In the rows, 128 means zero.
Families of rows that turns and mirrors carry onto each other, the same ones carrying the whole set onto itself: the rest of each named row's family, in list order:
5 families of 8 rows:
kesiz: [114 131  97 113 129 121 100 125 123 147 112 138 104 123 137 126 190 108
 119 105 171 134 121 125 147 138 124 159 120 137 155 104 104 133 152 109
 171 147 157 141 133 126 119 124 132 122]
Mis: [119 153 136 148 144 153 103 127 121 141 111 159 124 143 111 132 126 129
 141 121 112 103 154 147 149 129 114 187 107 142 106  79 151 120 110 151
 140  95 128 143 118 139 106 130 142 124]
pez: [ 96 131  91 127 131 171  85 115 103 134 124 155  99 152 149 124  99  96
 145 134 158 159 107 114 114  99 128 153  94 133  85 140 127 160 125 121
 153 122 144 133 118 138 120 110 135 111]
susi: [122 126  88  97 132 157 110 138 103 118 131 129 141 136 114 113 142 111
 155 125 109 154 128 131 144 148 120 139 153 138 130 146 173 126 105 136
 155 133 115 111 109 108 116 139 116 126]
defol: [112 158 141  94 171 111 109 102 131 131 139 146 131 132 142 119 168 137
 139 137 175 142 129 103 120 124 140 147 150 130 135 115 117 161 122 106
 126 113 159 130 132 137 126 137 153  82]
Gena: [116 142 103 108 169 120 104 110 140 146 101 143 110 143 132 139 194 132
 123 108 157 151 124 106 127 142 116 133 124 107 140  99  99 158 141 102
 159 126 144 137 121 131 101 130 148 129]
Bupog: [ 92 117 106 124 107 150 104 105 116 142 154 167 140 175 124 121 124 104
 148 112 164 160 121 126 148 101 127 143 113 120  91 131 150 155 129 103
 141 154 163 153 113 150 123 143 141 152]
Vuran: [ 96 140 138 110 157 112 119 139 130 141 148 142 125 113 124 135 166 159
 133 138 170 143 129 104 131 114 149 135 128 115 139 122 105 157 127 106
 129 104 151 126 113 119 130 151 150 101]
Zakeb: [101 131 123 110 118 142 104 115 105 123 157 152 122 154 148 129 127  95
 123  92 169 144 140 128 172 108 134 151 102 109  99 132 138 146 148 116
 144 156 164 170 136 156 130 152 146 123]
dis: [106 117 117 113 162 113 126 123 141 150 132 149  96 145 127 133 201 113
 132  98 153 125 112 104 129 143 132 151 121 126 143  91 128 126 127 112
 146 131 158 129 132 137 117 127 152 137]
kada: [127 127 117 106 178 152  93 122 108 144 145 123 145 178 141 131 134 155
 148 120 114  97 173 123 143 103 129 158 148 121 113 104 105 143 149 151
 132 108 133 142 113 133 103 113 140 124]
Tabof: [115 121 135 144 184 164  93 124 107 139 103 162 142 149 143 130 136 139
 128 120 120  95 135 137 153 129 119 168 112 114 123  71 156 129 126 129
 141 108 140 139 113 120 106 129 138 143]
kof: [136 123 129 161 175 157 101 126 110 130 112 132 127 160 140 146 155 148
 140 111 132  97 151 144 166 104 119 178 112 124 119  89 149 113 108 137
 145  99 134 143 128 120 111 134 131 118]
Fafel: [111 152 148 102 161 122 108 113 136 141 124 143 112 127 118 141 155 144
 137 126 175 145 125 113 130 129 148 145 150 115 133  98 121 164 141 111
 130  93 150 128 147 119 138 149 141  97]
gapud: [115 146 137 146 173 152  80 113 131 145 124 138 121 174 142 130 137 146
 141 111 114  98 153 136 160 134 111 178 118 126 107  92 130 105 128 136
 138 100 145 133 125 117  95 133 145 133]
Fonez: [101 145 123 108 136 116 125 125 141 129 148 136 127 114 139 108 144 130
 121 148 159 139 109 107 143 130 158 143 141 115 121 101 111 161 138 120
 134 131 158 143 132 120 132 152 126  81]
zis: [126 140 132 164 172 144 107 124 121 136 140 146 142 159 144 128 136 152
 131 117 120  83 138 125 160 122 124 170 111 113 116 100 154 104 110 144
 133 100 145 142 114 137 110 126 143 109]
Tagos: [134 158 104 123 136 158 102 120 135 139 105 151 136 144 150 150 130 118
 139 137 129 170 132 135 125 131 119 167 136 110 104 145 142  97 125 143
 173 133  90 110 109 122 139 164 130 117]
Rovo: [119 120 128 117 178 141 122 107 106 144 132 115 136 169 150 145 120 157
 145 129 124  91 173 118 138  95 132 151 121 111 111  98 115 133 139 138
 143 130 113 155  89 131 107 136 125 109]
nabap: [140 134 111 119 131 148 113 127 139 137 117 138 137 141 146 129 143 122
 131 135 102 169 121 173 118 121 121 150 139 127  97 139 127 107 122 142
 163 146 106 115 100 106 128 166 136 116]
dala: [ 98 136  88 124 130 159 101 121 115 139 131 161 121 155 146 115 126 103
 138 142 143 157  98 107 113  91 128 162  97 137  95 155 125 144 116 138
 164 128 148 145 134 152 136  92 149 118]
Ligag: [103 136  91 147 123 155  88  99  97 152 130 153 129 170 137 113 125 112
 148 134 175 172 105 138 114  92 126 154 106 143  95 150 134 150 124 133
 143 134 159 132 124 134 131 115 134 112]
sodu: [120 116 126 119 165 130 106 123  82 147 129 124 137 169 138 134 130 159
 156 113 126  85 176 119 140 100 118 149 121 127 135 106 112 118 142 145
 145 135 135 139  96 146 111 117 140 118]
Bamos: [132 126 108 106 147 149 104 147 111  98 128 152 135 134 138 119 138  96
 171  97 120 146 130 128 147 134 122 132 163 134 104 137 160 125 103 115
 166 126  97 124 105 113 118 148 119 126]
limir: [102 144 127 105 155 111 107 111 137 158 107 150 106 138 117 131 197 129
 121 120 154 144 128 106 143 130 111 139 126 126 152 108 131 144 134 110
 164 123 165 132 139 152  98 127 147 134]
zuno: [134 115 137 127 174 149 101  92  96 147 126 137 161 141 152 138 120 159
 138 137 137 102 171 134 124 108 139 145 128 125 118  93 110 137 155 146
 144 118 120 141 102 131 108 123 146 123]
runi: [131 143 113 118 140 135 118 123 125 137 116 154 126 132 137 130 136 111
 146 118 118 153 132 146 116 114 130 130 154 139  89 152 139  96 137 153
 188 131  86 117 107 128 120 151 123 115]
Bok: [134 117 103 101 128 170 105 149 115  99 123 138 143 145 130 143 129 124
 164 118 129 168 157 110 146 128 112 138 160 114 122 138 164 144 133 122
 167 138 108 116 102 113 125 152 129 125]
Vuze: [127 109 103  92 122 165 118 129 115 118 119 123 144 139 128 136 123  92
 151 107 117 150 146 151 150 145 121 149 162 131 124 139 160 144 122 119
 159 121 106 123 106 107 120 142 121 119]
seval: [134 145 114 108 129 136 120 118 134 127 136 139 152 144 135 131 138 105
 132 118 127 162 137 156 121 127 133 153 151 139 103 144 141  87 134 142
 164 158 106  96  97 125 127 158 149 114]
fizup: [ 88 138 107 114 163 121 120 125 134 157 105 148 117 126 129 143 185 125
 119 103 174 138 128 107 150 132 126 145 106 116 157 119 108 131 126  98
 155 113 148 122 119 130 123 117 149 119]
Zene: [106 145  92 125 126 143  70 119  88 132 123 138 105 153 154 116 138 128
 125 142 151 156 103 124 137  92 130 141  84 129 105 142 126 149 121 148
 150 138 168 156 132 131 121 117 126  92]
dume: [125 147 113  91 137 157 107 135 112 100 120 147 125 151 117 121 129 112
 155  95 117 148 165 114 135 143 105 149 135 140 131 118 165 147  95 125
 158 124 105 119  96 108 102 154 128 102]
vufi: [ 87 114 130 123 102 146  96 124 106 115 157 164 124 143 129 123 123 105
 162 116 159 153 136 109 134 108 121 162 110 138  89 142 132 142 126 106
 156 142 161 157 133 156 123 149 164 141]
Kivi: [101 125 126 112 156 103 122 104 124 141 143 125 115 130 126 129 164 136
 149 139 163 132 123  96 105 133 162 139 142 134 128 106 108 146 127 133
 130 106 153 122 131 131 118 133 145  82]
Das: [104 108 107 126 112 165  97 118 110 130 154 182 119 142 133 136 133 112
 144 111 160 159 135 133 137  95 127 150 111 119  71 132 126 143 131 115
 149 139 152 160 139 154 133 148 150 152]
dib: [ 95 149  88 122 121 151  87 104 100 138 127 143 100 169 147 123 129 116
 133 123 146 148 104 137 107 108 110 148 101 129  92 162 127 121 109 115
 148 135 151 134 126 160 126 102 146 113]
Fivap: [144 131 110 107 163 150 119 120 109 126 136 143 150 154 137 120 128 147
 157 120 114 110 180 128 121 108 120 152 120 141 105  88 103 151 127 144
 134 139 112 154  88 141 112 106 152 120]
guv: [ 98 122 121 118 107 152 112 129 100 110 169 142 115 159 124 123 120 116
 142 109 150 152 129 130 143 100 119 135 130 116  88 149 145 148 120 106
 134 135 165 140 140 172 126 137 155 134]
Zad: [156 163 114 106 134 143 120 113 139 139 126 159 136 147 122 136 150 130
 123 116 112 166 156 144 119 106 128 149 133 130 114 128 128 111 108 168
 171 128  90 116 119 139 130 156 140 113]

The rest of the family of vufi: defol, kof, Rovo, nabap, dala, limir, Vuze
The rest of the family of runi: Bupog, Vuran, kada, gapud, Ligag, Bamos, fizup
The rest of the family of sodu: pez, susi, Gena, Fafel, zis, seval, Das
The rest of the family of Fivap: kesiz, Mis, Zakeb, Fonez, Zene, dume, Zad

Families of rows that turns and mirrors carry onto each other, the same ones carrying the whole set onto itself: the rest of each named row's family, in list order:
13 families of 3 rows:
gebas: [129 138 129 114 108 104 113 151]
lal: [143 161 131 134 126  99 159 137]
kuze: [107 168 118 152  72 111 130 119]
zeti: [155 159 160 128 103 105 157 159]
sez: [103 150 116 167  97 102 141 137]
siv: [121 145 158 120 109 120 105 141]
Vome: [110 139 137 167  80  98 136 147]
koluz: [127 139 126 124  95 158 124 152]
dito: [109 168 130 164  69 104 148 148]
suga: [108 132 148 110 112 122 120 143]
Fite: [158 166 131 135  98 134 164 142]
Lor: [146 173 148 113 111 114 165 149]
doli: [161 172 158 133  90 115 151 141]
zuku: [123 161 111 155  68 130 141 138]
sar: [111 178 116 132  65 108 133 135]
sugu: [140 166 157 134 111  96 169 132]
vap: [122 175 136 145  65  99 134 116]
Gef: [106 143 156 115  94 145 133 160]
farer: [111 136 144 112 109 143 123 138]
bevo: [116 175 115 145  66  91 138 143]
vob: [117 140 139 118  94 128 104 158]
lura: [152 167 157 122 114 106 136 161]
tadut: [104 140 126 119 105 127 112 162]
tonuf: [141 159 172 123  95 122 160 130]
Gepi: [121 172 115 162  78  98 136 146]
tezag: [ 97 151 145 108  88 132 120 132]
zemid: [124 164 135 126 112  95 176 148]
fud: [101 157 126 154  73  95 132 128]
zibi: [100 136 139 115  92 131 125 166]
fav: [100 144 146 137  96 129 117 169]
gufi: [147 162 151 129 120 116 161 159]
segaz: [136 186 148 119 111 100 156 133]
reze: [142 169 167 121  92 130 167 140]
lom: [129 176 136 145  54 116 133 124]
roba: [123 128 135 133 120 125 114 147]
rodu: [ 92 165 140 162  77 104 139 133]
rerib: [115 189 118 150  82  96 148 150]
saz: [110 154 139 106  79 145 120 141]
mok: [150 169 153 134 108 117 166 124]

The rest of the family of farer: kuze, mok
The rest of the family of gebas: Vome, zemid
The rest of the family of Lor: dito, vob
The rest of the family of Fite: koluz, zuku
The rest of the family of rodu: siv, segaz
The rest of the family of sez: lal, roba
The rest of the family of vap: tonuf, tezag
The rest of the family of fav: lura, rerib
The rest of the family of sugu: suga, fud
The rest of the family of Gepi: tadut, gufi
The rest of the family of reze: lom, saz

